In the data rows, 128 means zero.
Here are some numbered points:
[136 124 103 138 122 133 136 128 139  92 133 121 105 164 135 129 121  86
  79 132 134 101 114 105] 0
[101 120 113 147 167 124 141 140 119 162  91 104 170 137 176 147 118 128
 169 105 138 125 129 146] 1
[ 52 139  87 157 151 122 174 144 100 192 113  86 169 133 160 207  56 121
 164 106 135 136 111 172] 2
[159 108 100 157 130 122  98 117 144 132 127 157 115 153 104  97 149 128
  78 114 151 115 111  96] 3
[183 108 130 136 133 129  97 112 152  86 121 159 107 150 116  82 179 121
  79 130 138 104 123  87] 4
[119 130 134 128 147 126 136 147 127 152 109 118 148 124 146 133 127 137
 157 120 125 127 134 141] 5
[189 109 135 127 118 131 100 117 159  62 134 156  87 161 115  77 187 105
  66 141 137  96 127  75] 6
[115 131 116 133 130 129 151 139 127 108 132 108 119 148 145 149 110 101
 117 131 124 116 122 130] 7
[124 129 112 132 122 128 140 130 134 103 137 120 113 154 134 142 110  97
  86 133 128 112 117 116] 8
[113 129 126 134 130 129 127 127 119 155 121 128 143 113 126 137 117 147
 153 119 131 141 128 145] 9
[121 125 120 133 131 128 136 130 129 127 112 118 131 137 141 136 122 117
 129 125 133 110 127 128] 10
[125 128 120 129 131 130 139 131 125 107 127 116 122 141 140 139 122 105
 116 131 121 115 124 125] 11
[ 91 127  96 156 150 128 154 143 122 149 112 103 152 154 162 163  93 103
 133 113 141 114 112 142] 12
[188 120 177 105 107 127  71 110 146 112 135 176 104  90  82  54 197 170
 125 139 125 147 152 104] 13
[ 84 131 105 151 152 125 146 131 108 177 115 106 162 131 152 167  91 137
 163 110 136 134 124 156] 14
[153 132 199  82  93 123  89 116 124 147 152 166 118  57  75  79 164 204
 171 140 106 177 161 141] 15
[173 119 119 133 110 133 107 117 147  84 146 152  93 152 110 100 152 106
  69 137 137 110 120  87] 16
[ 95 136 120 132 144 130 153 140 114 145 117 103 146 137 155 158 106 124
 159 121 126 133 127 149] 17
[137 134 161 105 110 126 112 122 127 135 137 142 121  90 101 116 143 168
 151 135 115 152 144 136] 18
[126 129 100 141 116 132 130 127 127 111 147 130 103 152 116 145 104  93
  88 131 134 115 110 113] 19
[ 91 148 122 123 138 129 151 136 113 152 128 107 143 120 143 161  93 132
 161 127 117 143 130 155] 20
[163 137 191  81  81 129  93 116 130 116 166 164  98  63  66  80 159 189
 146 154 102 168 158 128] 21
[110 118 122 146 170 119 143 139 126 156  89 104 170 141 173 138 134 126
 164 110 137 118 133 146] 22
[ 90 132  96 146 134 131 150 135 114 160 139 105 144 140 143 169  84 116
 139 116 140 128 114 148] 23
[ 83 140  98 142 130 128 156 136 113 144 136 104 138 149 146 176  71 104
 131 131 126 124 111 136] 24
[150 131 151 111  98 125  99 116 126 153 157 166 109  82  72 103 136 182
 135 135 125 167 139 129] 25
[ 79 129 102 151 157 124 158 139 111 181 107  99 171 134 164 169  92 127
 164 108 142 132 122 158] 26
[120 133 133 122 142 131 145 133 128 101 122 104 131 146 152 141 121 101
 130 132 119 113 127 126] 27
[193 106 146 127 118 130 100 119 157  70 125 159 102 149 116  75 186 106
  72 140 133 102 134  77] 28
[172 109 115 142 123 130 103 115 149  84 134 142  97 165 111  98 165 101
  63 132 144  97 124  82] 29
[130 134 162 111 132 121 118 128 127 142 119 128 144  99 126 117 145 161
 168 130 119 150 144 143] 30
[122 132 145 116 130 128 125 130 121 146 123 127 138 106 123 124 130 153
 159 127 121 146 136 142] 31
[ 81 140 105 139 135 126 156 139 107 163 126 101 144 126 144 174  70 127
 155 119 130 137 120 155] 32
[156 121 123 136 127 125 108 117 137 120 129 151 117 141 117 104 147 128
 100 125 139 118 126 110] 33
[140 126 110 139 119 130 128 123 133 113 137 135 109 147 116 125 122 107
  90 130 135 111 118 103] 34
[143 139 177  98  88 124  88 114 124 152 165 170 115  56  56  88 148 204
 151 136 115 179 149 137] 35
[175 139 209  73  87 123  86 111 133 109 160 167 103  57  75  67 184 190
 157 149 101 170 165 127] 36
[123 124 137 130 144 124 121 128 122 151 115 125 150 113 137 128 134 149
 160 118 134 138 134 141] 37
[154 140 193  83  92 126  94 118 123 145 138 151 112  51  64  84 160 209
 159 145 109 178 150 139] 38
[ 99 134 104 139 127 127 141 130 112 158 131 118 136 124 124 157  87 127
 129 123 135 135 112 139] 39
Which three points above are nearest to each new point, looking only along the 4 directions in which the numbered points spread most? Their numbers follow each, smallest number first.
[121 118  97 158 154 124 140 132 134 134 110 123 139 158 151 137 124 105
 114 119 146 107 115 116] 10 11 12
[149 120 104 138 116 135 130 132 144  80 137 131  97 166 129 127 130  79
  66 133 137 111 112  95] 0 8 34
[ 72 145 109 142 163 127 173 148 111 165  97  79 171 141 187 183  82 114
 170 111 130 126 123 167] 2 14 26
[140 122 115 136 124 131 125 126 135 110 131 135 118 146 125 123 132 108
  98 130 134 115 116 111] 8 33 34
[148 134 157 106 108 121  93 117 129 152 152 164 123  84  86  95 149 183
 135 134 128 156 139 125] 18 25 35
[139 133 160 107 106 128 108 121 126 143 143 151 119  92  95 110 138 165
 143 135 117 151 144 127] 18 25 30
[110 117  84 159 156 129 148 131 125 128 120 107 137 170 154 157 102  85
 101 118 144 104 107 122] 7 8 12
[126 144 146 107 100 123 112 118 118 155 160 151 117  87  80 116 117 176
 135 137 120 165 130 140] 18 25 35
[151 137 174  89  83 128  89 106 124 152 168 177 106  55  55  89 144 202
 145 144 117 177 142 134] 21 35 38
[ 82 133 108 148 161 126 167 143 113 157  97  87 165 144 174 169  97 110
 163 112 133 120 121 158] 1 12 26
[148 120 139 127 152 133 137 133 142  79  98 111 130 154 170 114 160  91
 125 129 121  98 140 113] 10 11 27
[ 90 143 124 119 129 129 150 138 113 156 130 107 147 112 150 162  94 130
 161 123 121 139 126 156] 17 20 32
[110 125 113 146 148 126 131 136 120 169 109 115 153 136 145 142 126 137
 150 113 137 130 124 141] 5 9 37
[ 76 135 113 142 162 126 164 145 110 159 100  86 170 134 176 178  90 121
 173 114 126 128 126 162] 14 17 26
[ 92 136 102 137 138 131 163 140 122 123 123  90 137 152 160 176  82  89
 133 130 124 114 117 143] 12 23 24
[104 129 115 139 146 124 144 138 118 150 117 114 148 135 147 148 108 124
 147 121 131 122 125 148] 5 17 20
[134 133 127 121 114 134 135 128 131 102 145 131 119 132 126 135 124 117
 115 139 118 127 129 129] 8 11 34
[167 117 115 126 109 131 109 118 144  85 144 151  93 155 104 104 153 105
  65 138 134 112 117  90] 4 16 29
[ 94 132 124 130 148 128 160 140 117 150 112  99 154 128 165 160 104 123
 168 122 127 129 132 153] 14 17 20
[160 143 194  76  77 131  93 128 125 125 172 168  98  52  61  82 156 198
 148 151 102 176 156 131] 21 36 38
[113 137 121 117 129 130 152 143 129 100 133 107 120 146 152 152 103  93
 121 135 111 117 124 131] 7 11 27
[ 75 144 111 134 133 128 168 143 107 149 132  92 144 133 151 178  71 116
 152 126 120 137 116 154] 23 24 32
[109 118  84 156 160 123 148 135 129 140 106 110 148 164 164 151 112  90
 120 111 140 107 111 129] 7 10 12
[103 141 119 125 134 130 162 140 123 104 125  93 132 151 162 167  94  86
 126 136 116 109 123 138] 7 24 27
[168 121 126 125 105 132 107 122 146  77 143 151  93 143 106  98 156 106
  77 141 128 111 128  99] 4 16 29
[183 103 112 148 131 125 105 118 157  81 122 156  98 168 119  87 174  97
  60 129 151  93 115  78] 4 6 29
[ 95 134 110 132 125 129 147 132 112 153 142 118 138 123 129 164  86 123
 139 123 125 135 119 150] 20 23 39
[111 129 131 132 155 123 138 135 123 157 100 110 166 122 160 137 132 141
 171 120 133 137 134 151] 5 22 37
[ 96 128  96 155 132 124 127 125 105 203 132 137 148 117 111 149  89 158
 135 109 150 151 109 147] 9 14 39
[ 95 127  94 154 155 134 153 139 118 152 110 103 154 150 158 165  95 107
 134 111 139 117 112 140] 12 23 24
[ 78 128  96 152 164 120 154 139 114 185  90  98 175 135 165 171  93 116
 170 104 139 131 118 157] 1 14 26
[ 98 131 109 134 138 132 157 139 110 124 124  98 138 147 154 166  92  95
 132 128 122 117 122 144] 7 12 24
[140 125 115 135 126 129 126 127 135 109 121 132 114 153 136 128 131 106
 102 125 134 112 119 112] 8 11 34
[144 125 130 131 157 129 145 133 143  84  95 107 142 164 181 121 154  87
 124 123 124  89 134 114] 10 11 27
[179 120 175 106 112 128  84 110 143 115 128 176 111  96  87  64 188 173
 130 135 122 145 148 112] 13 21 36
[137 124 120 121 110 140 130 125 132  95 144 139 105 140 120 126 126 102
  95 138 122 116 123 113] 8 19 34
[143 131 142 113 102 125  99 117 126 144 156 163 112  86  76 107 137 174
 123 132 124 164 134 127] 18 25 35
[105 127 126 135 142 126 136 132 118 156 110 118 150 123 141 139 118 138
 154 118 130 132 131 145] 5 9 37
[148 136 162 111 101 129  90 115 122 153 152 167 115  84  68  91 150 189
 141 132 120 162 140 125] 18 25 35
[102 134 108 137 134 126 145 132 118 144 126 114 144 125 134 157 101 134
 140 128 132 130 123 144] 17 20 39
[124 124 112 140 138 128 136 126 127 120 121 122 130 146 144 138 128 106
 118 122 133 116 117 127] 7 10 11
[135 136 168 100 106 127 110 123 126 138 139 153 125  83 102 104 140 175
 159 145 113 162 147 137] 18 25 30
[ 88 135  99 154 148 123 146 135 108 187 117 107 154 128 142 168  84 136
 163 108 140 141 115 155] 14 26 32
